One turning vector, and how many steps it has turned:
The counts run from 0 to 386.
[ 11   6  -8   3 -10  -3   5   1  -9   5  -8  -9   2  -5  -2  16   4 -18
  13 -15 -10   4  22  -7   9  -6 -11  -5 -10  -3  -2 -11   0   2  22  -1
 -15   8  28  -9  -5   2  -8  -6 -10  17   7  -6  -4  24   1  -3  -7 -13
  -8]
353
[-10 -21 -21  11  15   3  -9  -8   9   7   8  12   9   9 -17   5  -9 -13
   2 -14 -15 -21  17  -3  -2   3 -17  19  -6 -18  -8   1   3   9   7  -8
  -6  11   0   4 -10   8   8   4   4  16  -6  11  -4   0   6   2  -4  -9
  -4]
59
[ -3   1   6  -7  -2   5   0  14   2   7 -13   4  10   9  -8  10  -3  24
   0   1  11 -11 -10  17 -24  -8  14 -19   1  13   4  -6 -11  -1 -14  -8
  -5  -4  20  -9   6   1 -21  -2  -3  -7 -11  17  -6   5  10  -5  -3   2
 -11]
318
[ -2 -21   2  10   7   2 -14   6  19   1   4   1   9  14 -24  -5   4  15
 -13   3  -2 -25  -7  -6  -7  18  15   4   6 -17  -8   9   7  10   4  -4
  11  14   1  15  -5   6  -2  -3  -4   0  -6  14 -11 -16 -15 -13   0  -6
  -6]
291
[ -5 -11 -11   0   6   8   1 -21   1   4   5  12  10  20 -15   0 -13 -14
   1  -1 -23 -15   0  -3   4 -10 -11  17 -14 -19  16  -8  11   5  -1   3
 -12   7   2   6 -18   1  18   8  12  19 -12   2  -5   2   9  -2  11  -5
  -2]
239
[ -3  -8 -12  -2 -15   6 -28   4  -8 -14  -9  -4  15   2  -5  -6  19  11
 -11 -13   8  -3   3  -4 -15   8   4   5  11  15  -9   2 -15  25   5   0
 -13  19  22  -4  -8   2 -17   0  -9  -6   0   1 -11   2 -14   6 -11 -12
 -15]
83
[  5 -14 -14  -5   7   9   2  -1  -4   3   0   6   0  15 -20  18   4  -5
  -2  17   0 -19  -5  -1   2 -12   4  13   4 -30   8  -1   6  -8  -1  18
   2   3   2  12   8   8  11   3  -1  31  -6  13  -9  -6  -1  -8  11  -4
   0]
307
[-11  10 -15   5   0   3  -4  -1  -6  -6   5   9   4 -31 -16  11  14  -7
   5 -15  12   1   3  -3   9 -10 -19  -5  13  20  -5 -14 -22   9   2 -10
  -1  -2 -11  -8  -3   7 -13  -9  -7   7  14   1   6  -8 -12  17 -13  -7
  13]
338
[-13   7  11   1  13 -12   9  -1  20   5  18  -8  -9  -6  10 -21 -12   3
  -3  -1  -1   4   0  -7  -6  20  -8 -11  -3  11  -4   6  -1  -5  -5 -15
  19  -2 -21   1  -4  -6   4  -4  10 -24  -3 -11  12  -4   2  -4  -3   9
   0]
203
[ -6  -9  -4  16  12  -1  -1   8   6   6   1   5  -1 -22 -23  15  19  -4
   5 -10   1  -7  10 -15  23  -6  -8 -11   3  -4 -14  -8 -13   4  15 -13
  11   9 -15  16   3  -1 -10  -8 -11  11  12   3   0 -14 -20  -2 -15  -2
  15]
269
[  0   8  10  -5  -4   5  -8  10 -14 -11  -5  -2   5 -15  11  -3  20  16
  -8   0  22  11 -14   7 -16   5  12  -9   8  25  -3   0 -23   4 -20   2
  -1  -9  -2 -22  14  -2 -23  -4  -2 -15   1   1  -1   0  -4  12  -3   5
  -6]
67
[ -1  -4   5  15  10   2   5   4  -3  -1   7   6 -11 -25   5  16  13  -1
   1  -9   7  10  10  -8  28   1 -13  -6   4  11 -19   3  -9  -4   6  -5
  15 -11 -20  -2  13   3  -3  -6  -7  -2  17   3  11 -15 -13   4 -21   1
  19]
89
[-20   4 -20   1   9  -2  10 -17  16   0  10  10  -4 -15 -13   7   1   3
  -2   8   9  -5  -6  -8   8 -20 -13   4  19  -1   0  -2   3  -1   0  -7
  18  10 -11  16 -14   6  15 -13  -6   0  -1   4   5 -11   2   0  -2  -1
  24]
198
[  6 -15  -8  15  -6   4   4  -4  -3 -12  12 -11  -9  -4  14   1  -9  -6
  13 -17 -16  -3  22   5  16   9  -4  -2 -27  -3 -15   1   7  -3   7 -11
   0   2  16 -11   6  -4  -4  16  14  13  12   3  17  11  15 -14  -4  -5
  -3]
116
[ -9  17  12  -2   1  -6   3  20   8  22 -16  -3  11   9 -15   4  -3   3
   6 -11  -6  -1   9   6 -13  -1 -10 -25  -5   8  -1 -13  -7   6  14 -10
  -8   5  13 -10 -10 -21 -22 -15  -9 -15 -12  -2 -12   8  12  -5  -4   3
 -19]
245
[ -7  14  -1  -9 -16   2 -11 -10 -12  -4  -4  -2  13   6  -2 -13   2 -10
 -17  -1  11  -8 -13  -4 -33   3  -1  14  11   7  11  -1  -4  21  -9   3
 -14   8   9 -11 -18  16   1   4   0  -2  -5  -6  -5   0  -5  14  10 -10
 -18]
333
[ -5   5  11  -9   5  -2  -1  23  13  17 -14   0  -3   7  -7   0   6  19
  10  10   8   5  -7   8 -10  -6   1 -21   7  11  -5  -8 -13   1   9  -2
   7  -4  10  13   0  -6  -5 -19 -28 -18 -17  11 -14   5  -3  -1  -9  17
   9]
177
[ -8   1   6  -9  -1   7   4   5  -4   0 -13   6  10   1  -4   2   7  15
  -6   5  16  -1 -20   6 -17 -17  12 -14  13  16  13  -3 -18   1 -16  -2
   3 -12  -6   4   2  -6 -11 -10  -1 -15 -11   6  -1 -14  -2   5  -5   9
  12]
249
[ -1   2   1   4  12  -7 -13   9  18  -3  11  -3   5   2 -10 -25   2   4
 -19  14   3   0  -7 -17  -3  27  -6  11   5 -15 -10   4   5   8   4  13
   7  16 -19  12  -4  -1   7 -10   2  -9   0  -5  -9  -3 -14   1   8   4
 -10]
219
[  8   2 -15 -13 -13  11   8  -8 -17 -17 -10  -2   0  11   8   7  -9   3
  11  11   7   3  -6  11  -2 -31  15 -14  -4   1  22  -5   7  -2 -18   2
  -6  -1  16  -6  -3  -3   0   7  11  13   1   0   9   2  20  -8   7   3
  11]
210
[  6 -11   9  -8 -12   6   4 -20  -8  -6  -7  -3  -2  24  17  -1 -20   2
  -4   6 -10 -15  -8   2 -19 -13  23  -3  -9   0  24   2  13  -5 -13  -9
  -6  -4  14 -14 -13  -1   1  21  18   5  -9   7   8  -6   8  -5   7   0
  -7]
278
[  0  -6  13   4  14   5  28 -24  -4  12   9  13  -8   6   7   8 -14 -20
   4   5 -18   3   2   2  15 -18  -7   6  -9  -8  17   1   8 -11  -1  -8
   8 -13 -27   0  -5  -2  17   7  15   5  -1   1  12 -10   2   0  -2   6
   9]
255
[ -9  19   8  -3   1  -8  -3   6  10   9   4  -2 -10 -15  -3  -3  11  12
 -10  18  26  15 -13  -4 -11   5   0   1  25  14 -12   5  -2  -1   2   0
  20  -2 -14   7   9   5   5 -12 -25 -19   4  -7  -4  -3 -17   1  -3  12
   5]
107
[ -2 -15  -2  19   2   1   3 -13   2 -10  15   1 -10 -14  15  -3  -9  -9
  -2 -17  -5   1  15  -9   7  20  -1   2   0  14 -16   3   2   4   1 -19
  10  -1 -11 -11   0   9  -2  16  16   1  16  -3  20 -11  -5   2  -8  -4
   4]
366
[-18  -5  -8  -2  11   0  12  -5  19  11   7  13  -5  -8 -16   9  -9   2
  10   4   2  -7   4  -2   8 -16 -20  -2   8  -9  -1  -3   4 -12  11  -9
  17   1 -15  22 -10   6  17 -14 -12  11  -8   9   2 -13   8  -3  -3   5
  18]
199
[  7  33   3 -11 -14  -6  15  -1  -4   8   4 -13 -10  -4  18  -4  -7  -8
   9   8  10  23   3  12  -2  -6  -1  -6  -3   9   4   1   7 -15  -8   2
   2 -10   5 -21   6  -6   3  -3   1   2   7 -15   8  29  18   1   4  12
  -6]
119
[ -7  -8  -3   5  -5   1 -28   2  11  -4   0  -3  15   8  -3 -26   0  15
 -17  -6  -1  -1   0  -4 -21  34   0  22   1   4  -9   1   0  19   4   4
 -14  18   2   3 -14  -1  -1   2   7 -20  -2  -3 -13   2   0   5   7  -3
 -13]
151
[  0 -13  -9  -3  -8   9 -15  11   2  -3 -10  -4  13   2 -20  10  13  10
   0  11  13 -17  -3  -2  -8 -13   9  -8  10   3  -2 -10 -10  16   6   2
   1  16  28  16  -3   3 -12  -9 -21  13  -4  14 -11  -9 -15  -4  -4  -9
   5]
14
[ -7 -16 -22   5  -6  15 -11   3   1 -11 -13  10  12   6  -9   5   3  17
  13 -19  -5  -8   5   8  -6 -12  -6  -9  -9  12  -5 -11 -12  16   8 -11
 -12  11  21  -4 -16  -3 -17   1  -6   3  -4  12  -4   4  18   1  -6  -9
  11]
155
[  7 -30   3   1  -6  18 -18 -10 -14  -9  -1  -5   4  22  10 -12   1  -4
  -9   4 -12   0   0  -8   6  13   9  22 -11 -18   0   3  11  11   8  13
 -16   6  10   9  -8   0  11  18  13   1  -3   4  -9  -4  -3  -2   2  -1
  -3]
167
[  9 -24  13  -4  -3   1  -8  13  12   0  -2 -14   4  15  18 -13 -13  18
  -2  -1  -4 -12   3   7 -12  15  25 -16 -19  -3  -2  -1   3   0  -2  -9
   1   5  14  -9  -1 -15 -18   9   9 -10 -12   8   2   6  11 -14   3   0
 -16]
206
[ -1  -9   8   9   8  -2   6  -1   1  20   2   3  -8   8   2   5  -9 -22
   1 -14 -22   2  15  -4  20  11 -12  22 -10 -18 -12   0  10  -5  24   3
  -6  -6  -2   1  15   2  20   9  -4   9  -3   5 -10  13   0   0  -5  -4
  -8]
76
[  8  24  -6  -4 -14  -1   6  -4 -11  -7   8 -17 -10 -17  25  -3  -6  -7
   8 -10   5  21  16   1   1   5  -6  -7  -4  11   1   3   5  -4  -5  -3
  -1   0   1 -23   1  -5  -1   8   8  -3  19 -23  14  19  13   4   3  -3
  -7]
118
